128 stands for zero in the data rows.
Some points, each followed by its number:
[134,113,106,147,123,108,132,130,155,130,124,125,121,214,79,115] 0
[130,113,170,154,118,136,83,91,115,151,147,109,147,103,83,122] 1
[120,118,132,137,124,135,122,123,140,147,112,120,122,166,126,122] 2
[136,154,125,88,123,122,136,149,135,142,142,136,104,152,137,153] 3
[141,72,127,158,126,119,109,113,144,87,143,98,139,234,78,90] 4
[163,226,172,92,118,131,83,180,152,157,142,74,90,23,157,176] 5
[110,62,151,175,112,106,104,104,115,127,121,141,159,161,97,96] 6
[148,128,151,124,128,117,95,113,135,150,130,101,154,146,133,105] 7
[177,124,171,162,104,137,67,151,157,151,153,109,120,109,114,140] 8
[147,116,132,147,125,113,109,141,142,102,162,116,161,179,121,111] 9
[117,95,113,152,131,97,141,126,139,120,137,107,124,255,85,90] 10
[84,147,179,139,111,151,112,147,118,112,134,142,123,66,115,116] 11
[142,126,165,135,136,109,119,151,155,125,150,117,134,66,127,134] 12
[97,106,101,114,158,150,187,119,124,122,121,185,142,91,174,131] 13
[108,57,70,155,126,128,186,88,117,127,114,154,149,218,123,80] 14
[158,60,107,153,127,79,133,81,150,104,131,100,170,249,67,72] 15
[166,177,154,130,145,130,45,145,140,164,160,64,120,91,126,146] 16
[130,95,135,134,142,136,128,114,116,153,133,135,133,119,113,146] 17
[133,105,118,129,109,114,117,126,130,119,145,130,125,171,90,122] 18
[92,136,92,72,170,164,231,137,108,145,93,187,91,128,173,186] 19
[146,198,166,100,132,133,94,158,156,144,144,84,122,59,126,140] 20
[147,162,143,123,95,118,87,138,133,132,123,89,113,101,130,118] 21
[138,91,89,141,115,142,140,96,124,137,100,150,147,197,150,106] 22
[144,164,176,150,129,102,95,142,169,110,162,97,154,92,81,94] 23
[148,58,118,182,121,82,142,100,128,103,132,115,142,218,81,52] 24
[117,47,112,160,149,127,148,105,137,123,147,129,130,195,120,113] 25
[136,132,140,151,121,87,146,121,133,82,151,122,180,63,94,120] 26
[101,90,46,100,157,129,187,88,98,115,88,158,141,169,139,134] 27
[137,161,148,120,119,119,124,138,139,113,127,107,101,113,111,118] 28
[118,126,147,136,160,150,134,136,135,132,119,139,135,13,169,133] 29
[107,78,85,111,147,121,178,103,82,138,101,163,123,160,153,130] 30
Which point above is nearest to each new point, looking only along the 3 directions in which the numbered points spread most? Its number follows each.
[114,95,178,158,124,114,103,113,139,105,176,145,161,89,98,110] 26
[128,101,116,158,111,123,133,125,140,118,108,130,135,169,121,96] 18
[123,138,118,124,97,117,137,124,153,114,138,134,150,121,134,139] 17
[129,164,114,98,108,155,104,134,100,156,130,121,90,140,139,150] 3
[135,194,119,93,114,148,136,152,129,117,113,133,114,40,163,170] 29
[72,134,82,70,170,179,181,113,77,163,71,213,88,127,198,181] 19
[97,170,166,121,159,146,154,155,106,134,95,184,99,0,180,152] 29
[165,129,140,150,123,95,104,125,145,114,145,92,156,139,108,116] 7
[109,131,131,138,147,123,89,102,133,143,111,91,122,131,96,114] 7
[116,96,117,118,156,135,176,116,122,116,114,144,133,132,117,132] 17
[152,162,137,99,131,151,99,136,142,172,110,104,106,112,171,144] 3
[114,102,85,119,163,149,154,128,115,144,121,136,126,216,162,134] 22
[123,104,126,164,126,131,142,132,138,127,133,163,128,127,113,129] 17
[146,160,152,139,139,135,58,136,145,158,134,106,121,68,152,153] 20
[140,62,160,183,145,104,138,131,137,99,170,148,165,141,109,95] 6
[167,134,146,114,147,126,63,130,125,178,132,71,137,128,129,150] 21
[145,189,162,131,88,122,72,157,154,129,135,96,112,71,120,113] 16
[97,143,148,115,107,129,112,112,114,92,125,134,124,97,118,118] 17
[125,111,145,144,120,122,128,104,138,120,129,104,137,145,103,94] 9
[138,133,116,127,117,97,101,125,145,117,158,101,139,176,70,127] 9
[125,141,138,111,112,131,149,129,112,109,131,141,116,152,119,138] 2
[94,133,104,116,129,138,168,127,129,108,116,126,113,137,127,128] 17
[120,38,77,121,162,156,200,103,111,140,92,191,125,200,138,147] 27
[143,152,173,141,91,138,76,128,134,146,128,113,137,74,139,127] 12
[149,128,80,118,140,126,109,110,125,170,114,93,108,169,131,160] 3
[143,149,134,139,127,134,110,138,118,135,140,121,109,119,112,137] 28
[133,108,147,157,153,142,143,103,101,122,102,144,136,99,133,117] 17
